One turn sends every row of this set to another row. A few are shown first. Where does it send the rows asked after them?
rol: [23.5,7.7,-25.4,-27.3,-7.6,-10.2,-15.7,-45.2,-7.5,17.7,-34.5,-20.4,11.4,16.7,2.8,-5.1,0.2,-20.4,15.8]
fot: [3.5,-42.0,-20.4,-16.0,24.4,-16.9,3.0,21.5,12.4,-2.6,-19.7,7.4,8.7,5.2,-12.8,-16.5,5.4,3.8,-32.3]
kiz: [-28.1,-5.1,20.0,38.5,-7.6,16.8,12.9,-5.8,-22.8,13.4,21.8,-2.6,-0.6,-21.1,-8.3,-6.0,24.4,11.8,-9.8]
rosod: [-30.5,12.8,27.9,43.8,-0.6,-2.3,11.4,-8.4,16.5,-30.6,4.4,-15.2,6.9,5.1,12.5,3.5,25.1,11.7,-10.4]
bovop: [-2.8,26.3,-7.3,-7.4,-24.2,-3.9,-14.3,-42.4,0.2,18.7,-21.7,-21.2,23.9,25.7,36.4,-11.1,-10.1,-7.2,-2.1]
Sipag: [-21.5,24.4,-5.4,15.8,-1.4,20.5,24.0,-9.8,-5.2,-11.0,7.9,9.8,30.7,-3.0,-4.3,-3.8,9.8,5.7,-51.5]
mataz: [-16.2,-4.3,-10.9,-9.1,8.1,4.3,-13.8,18.0,-7.6,-12.7,10.0,-1.5,-10.6,-34.7,-39.4,9.9,39.0,-0.6,-6.8]
zovi: [-42.0,10.6,6.7,16.8,-7.3,15.5,-6.5,18.5,-1.0,-9.6,21.9,-5.0,12.4,-17.8,-11.8,7.2,36.6,10.5,-26.6]
vaf: [17.2,-2.2,-20.0,-35.1,14.7,-12.7,-22.9,6.7,-5.9,-3.7,-17.4,-21.9,-15.8,-17.1,-33.7,13.5,28.0,-1.0,15.0]
gadef: [13.3,-12.1,-6.4,-4.4,13.4,-30.4,-19.0,-23.1,10.5,-17.0,-23.6,-24.0,-18.5,4.3,-16.6,11.6,15.2,-0.8,40.8]
Fop: [17.1,4.9,-40.6,-37.7,0.6,-17.7,-25.7,-29.6,-5.4,11.2,-20.8,-5.4,2.9,9.8,-9.9,3.6,-20.4,0.2,10.7]
dob: [-2.9,28.4,5.8,-9.2,-7.5,-6.3,-18.5,-1.4,11.1,12.6,-22.4,-50.2,26.9,31.1,29.6,13.5,11.3,18.2,-1.1]
Mas: [-4.8,-18.3,2.2,12.6,5.9,4.6,4.1,-5.2,-29.6,10.1,13.8,1.3,-24.2,-37.6,-31.1,-6.0,23.0,2.8,8.1]
bili: [-3.2,-1.3,0.3,4.3,-14.0,-12.5,11.3,6.1,-13.2,6.6,2.3,20.2,-2.3,-41.0,-40.2,5.0,23.7,-10.9,19.4]
Gep: [-24.4,-8.3,13.4,36.2,9.5,-1.8,10.6,-6.8,7.1,-34.7,7.8,-2.7,-4.7,-15.2,-26.3,6.7,39.2,-0.5,-1.8]
keso: [-35.3,26.9,15.2,16.8,-15.1,11.0,-10.1,8.7,9.5,3.8,5.2,-29.8,31.0,15.1,23.0,9.5,22.2,20.6,-24.7]
Labir: [-28.4,31.9,5.6,14.2,-26.8,10.8,1.4,-29.3,-0.8,4.7,0.5,-3.3,22.8,4.6,36.0,-20.1,-1.3,-4.7,-27.0]
kab: [-1.9,1.7,-15.3,-5.9,2.6,12.9,13.1,-22.2,-19.1,-11.7,-1.4,17.3,-3.2,-32.5,-31.8,-13.6,28.3,-26.7,-19.2]
mepav: [-14.5,21.4,25.9,26.9,-2.5,-17.1,-3.4,-18.2,22.9,-19.7,-13.4,-32.8,6.5,23.3,34.6,3.7,7.2,17.8,7.0]
miza: [-26.4,11.7,18.1,31.1,-26.7,-0.2,22.4,9.0,-7.7,8.7,11.8,16.5,21.9,-27.3,-17.4,4.7,26.1,-2.0,-1.9]
Vilar: [7.1,8.4,7.3,2.9,4.1,-30.8,-18.2,-25.0,20.3,-13.1,-28.1,-38.0,-6.3,24.0,20.3,6.8,2.0,10.6,32.0]
Num: [-21.3,-30.3,-7.8,0.3,8.0,-12.0,-0.6,23.9,19.9,0.2,-6.0,8.8,18.4,11.8,13.4,-21.3,-3.1,14.7,-42.5]
zez: [-12.2,-35.5,-13.5,-5.0,17.7,-11.2,3.7,26.3,15.3,-5.7,-7.8,13.0,10.0,0.5,-3.6,-19.4,4.2,8.2,-42.4]
meb: [-11.5,-2.6,-27.1,3.5,4.5,16.5,13.3,-14.5,-14.4,-8.5,6.4,20.3,19.1,-15.0,-43.6,5.2,19.0,-7.8,-31.4]
fura: [-20.5,11.7,27.7,38.3,-12.8,13.5,13.4,-13.5,-14.7,24.8,7.1,-27.0,19.4,10.2,24.7,-4.5,12.7,21.7,-10.3]
Sotar: [-14.7,-29.3,-11.1,-4.4,5.5,-16.8,-7.7,16.6,22.4,9.5,-14.7,-2.4,25.9,27.8,21.3,-17.4,-9.2,16.0,-34.4]
maz: [0.5,-35.6,-18.7,-14.7,11.3,-21.4,-9.5,12.0,21.7,12.3,-26.4,-8.8,24.1,31.6,11.8,-13.4,-7.9,10.2,-24.3]
pinu: [23.7,14.4,-12.8,-35.6,7.4,-17.6,-26.7,-1.5,3.5,8.0,-32.2,-46.5,3.3,14.8,1.4,14.3,13.9,8.6,16.3]
muk: [11.9,17.4,20.2,14.0,-5.4,-2.8,5.4,-21.5,-11.0,30.4,-18.6,-45.9,11.9,22.7,33.9,-3.7,0.6,21.9,7.9]
Lafis: [24.6,-4.1,-29.0,-26.5,4.6,-1.9,-0.8,-35.9,-17.4,2.6,-25.5,-1.0,-2.9,-12.4,-30.4,-6.5,18.6,-30.3,6.8]
lide: [11.4,36.4,21.3,5.6,-26.3,-20.3,13.3,-5.7,6.4,24.3,-27.0,-24.1,29.8,13.8,29.6,3.9,-0.4,8.8,14.3]
getut: [25.2,3.7,-6.4,-21.0,-9.4,-30.3,0.4,-1.2,-10.2,14.4,-22.9,2.3,-9.1,-27.0,-27.5,6.9,10.6,-9.8,38.1]
solit: [-26.8,20.2,2.9,15.0,-13.9,18.4,14.5,-18.1,-11.5,-10.0,11.6,17.1,9.1,-25.0,2.4,-20.7,18.7,-15.0,-35.5]
vonul: [-2.7,-20.7,-3.5,12.4,15.2,-15.9,-4.1,-15.2,3.7,-28.3,-6.8,-6.4,-17.4,-13.8,-39.3,10.9,33.1,-6.8,23.8]
fut: [8.3,32.2,-19.5,-26.9,-7.4,-12.4,-14.6,-26.4,3.9,7.7,-20.9,-15.9,14.9,21.7,30.6,-4.6,-29.0,13.2,-8.7]
Kuv: [10.7,-41.5,-23.8,-20.2,20.0,-21.3,-4.5,14.4,15.7,7.0,-28.8,-3.2,15.7,19.7,-4.8,-11.5,0.0,5.3,-23.8]
pov: [-17.4,31.1,27.6,30.8,-32.2,-3.9,23.3,2.0,2.7,16.8,-1.7,-5.7,36.5,-0.3,17.7,3.8,13.5,7.3,-4.2]
bib: [-10.6,42.3,-2.3,1.5,-7.8,6.2,9.6,-15.9,4.8,-2.7,-6.3,-7.2,29.0,15.7,32.8,-8.5,-13.8,15.8,-40.3]
fik: [26.9,-14.0,-4.9,-12.3,15.0,-11.2,-4.2,-13.3,-27.5,16.4,-12.3,-17.9,-30.0,-23.2,-22.3,-4.6,12.4,3.4,27.3]
muka: [34.4,4.5,4.1,-12.2,8.4,-14.8,-3.1,-20.0,-17.7,27.7,-29.1,-41.8,-12.6,7.3,10.5,-2.6,1.4,12.4,27.8]
fodo: [6.5,-12.3,-44.1,-22.9,6.3,-2.7,-11.9,-23.5,-14.5,2.2,-7.5,12.8,4.6,-8.4,-45.7,7.6,4.8,-9.8,-0.6]
Vural: [32.9,22.3,3.5,-20.1,-14.1,-33.1,0.4,-7.4,0.4,22.9,-36.4,-19.3,8.0,0.4,6.6,5.6,-2.2,0.4,35.1]

Vural -> lide
zez -> fot
bib -> Sipag
Now these:
vonul -> gadef
muk -> fura
zovi -> mataz
solit -> kab

